Where one turn sends some rows of the set: a few examples, then the rows asked
z91: [  3   8   8  30  -1 -14  -4 -12   5   9   0  12 -21 -10  24   7 -21   3
  -1   2 -18]
z244: [  9   5   9   1 -26  27  -9 -22 -22  12  -7   5  10   5  -2  14   0  24
  12  -1  -2]
z203: [  4  -3  11   7 -16  26 -18 -19 -13  14   5   3  -6   4   6  27 -12  14
  13 -12  -8]
z631: [-15 -16  -4 -20  18  26  -9 -18 -13   1  23  25  36 -12   2 -25   6 -49
  -1   4  13]
z61: [  8  -2  14   7 -23  19 -19 -24 -17  17 -10   3   0   2   1  20  -4  15
   5  -2 -14]
z198: [  6 -14   8 -31  12  22 -15 -25   3  -9  16  30  27   3  -6 -13   9 -51
 -10  17   0]
z431: [ 10  -6  14  19 -27  16   0 -25 -15  19 -10  -4   3  -5   2   6  -4  27
  10   5  -9]
z53: [-19 -20  -2 -16  21  23 -15 -18  -9   4  25  24  28 -13   5 -19   1 -55
  -3   0   6]
z357: [-21 -29   5  18  21  27  24 -11   6  11  25   0   3 -22   8 -39  24 -36
   4  15  15]
z804: [  1 -31  13  17  13  19  36 -21  26   0  28  -1   4 -12   2 -39  14 -26
   7  28  11]
z662: [  7  24  -4  12 -16   1  23  -6  -7  -2  -3  15  10  -3  13 -15  -6  27
  14  11  19]
z323: [  4 -15   8 -29  16  22 -18 -25   7  -9  21  30  20   5  -3  -8   4 -54
  -9  12  -3]
z345: [  5 -21   7  23  13  10  34 -19  13   4  28  13  17 -19   6 -36  34 -38
  -5   9  11]
z784: [  4 -25  10  27  15   5  31 -21  15   6  26  13  10 -22   8 -33  32 -43
  -9   9   2]
z847: [  0 -36  15  20  15  16  28 -22  27   3  29  -1  -2 -13   4 -34  11 -31
   3  28   3]
z213: [ 11 -15  18  25  -1 -13   1 -24  -3   8 -14   4 -12  -4   8  15 -24   6
  -9  13 -19]
z220: [  7  20  10  10 -10  -9 -17 -13  -8   6 -18  22 -12  -3  18  10  -3  -2
 -11   8 -20]
z502: [  5 -32  15  15   9  15  33 -23  22   2  20  -1   7 -12   0 -42  19 -25
   1  33   7]
z561: [ 10  32   2  -2 -18   1   1  -9 -15  -2 -21  23  10   2   9  -6   8  17
  -3  14   6]
z832: [-13 -17   0 -20  13  21 -12 -22 -16   4  13  25  38 -13   0 -29  10 -51
  -7  11   6]
z686: [-14 -21   2 -15  18  19 -19 -22 -12   6  14  25  29 -15   4 -23   5 -56
 -10   7  -2]
z436: [ -1 -13   6  23  10   5  14 -12   4  -3  15   3 -14   2  10  22 -35  11
  11  -7   5]
z511: [-1 32 -7  0 -7 13  8  3 -6 -8 11 23  1  6 13  7 -7 16 15 -7 22]
z466: [  1  -5  15   9  10   6 -10 -11  -1  -2  -1  11 -24   7   8  35 -16  -3
  -5  -4 -10]
z3: [  8  -8   2 -12  13  13   2 -23  -1  -4  24  37  38  -9   1 -19  24 -56
 -12  -3   7]
z115: [ -5  18   2  12   5   4 -10  -1   2  -2  12  20 -21   2  23  22 -16  -1
   6 -12  -6]
z155: [-17 -27   5  14  15  24  26 -13   1  12  17   2  10 -22   4 -46  30 -31
   0  22  14]
z892: [  1 -13   6 -30  18  28 -14 -22   8 -13  28  29  23   6  -4  -9   4 -50
  -3   9   5]
z548: [  6 -10   0 -11  15  16   1 -21   1  -6  30  36  35  -8   2 -16  20 -55
  -9  -6   7]
z831: [  3  -7   9  20 -16  24   1 -18  -7  15  10  -6  -5   0   7  16 -15  27
  21 -10  -1]
z229: [  4 -10   6 -33  13  27 -11 -22   5 -13  22  31  29   7  -6 -14   7 -45
  -3  15   8]
z978: [ 11  13   5 -11 -11  16  13 -12 -17 -10 -17  16  12  14  -9   9   7  20
   4  13  19]
z196: [ 17  -3  12  11 -15  -4  19 -23 -12  -1 -24   8  16   0  -3  -5  -9  25
  -2  27   3]
z626: [  6   1   2   9  -6  12  30 -11  -6  -8   5   5  10   6   0   2 -18  30
  18   5  28]
z168: [  2 -25   8  25  17   9  33 -18  16   4  32  15  12 -20   9 -33  31 -40
  -4   4   7]
z226: [  6 -11   3  -9  15  10  -4 -23   0  -4  25  38  32 -11   3 -16  22 -58
 -15  -4   1]
z403: [  6 -10  14  23 -20  16  -6 -24 -10  19  -1  -7  -8  -5   7  15 -12  22
  11  -2 -14]
z985: [ -1   7   1   0   8  23  10  -2  -4 -13  14  13  -8  16   2  28 -12  13
  15  -9  21]
z174: [  4   2   7   3 -20  32  -8 -16 -16  10   6   5   3   5   1  20  -8  23
  18 -12   4]
z722: [  8  -3   7  16 -26  25   8 -20 -14  14   1  -6   6   0   2   6  -6  32
  20  -1   6]
z671: [-20 -33   9  19  21  19  16 -14   4  14  19   0  -1 -25   9 -36  24 -41
  -2  17   3]
z666: [  8 -22  10  23  12   6  31 -21  14   5  24  15  15 -23   6 -38  36 -40
  -9  10   4]
z610: [-16 -29  11  17  15  18  18 -17   1  14  10   1   6 -26   6 -42  30 -38
  -6  24   3]
z533: [ -3  17  -3  23   0   2  14  -1   6   0  21  11 -13  -3  23   4 -23  17
  19  -8  13]
z331: [  5 -11   2  -8  17  11  -4 -21   3  -4  30  37  29 -10   4 -12  19 -59
 -11  -8   1]
z516: [  4 -34  17  19  12  12  27 -23  25   5  19  -2   1 -15   4 -37  16 -30
  -1  33  -3]
z143: [ 13  16   7  19 -18 -15   5 -16  -8   9 -22  14   3 -10  14 -13  -4  16
  -5  22 -10]
z494: [ 13   2  18   1  -8   0  -8 -20 -15  -1 -31  16  -3   6  -3  17   3   6
 -16  19 -13]

z61 moves to z722
z978 moves to z436
z345 moves to z331
And these:
z198 moves to z804
z143 moves to z511
z53 moves to z610

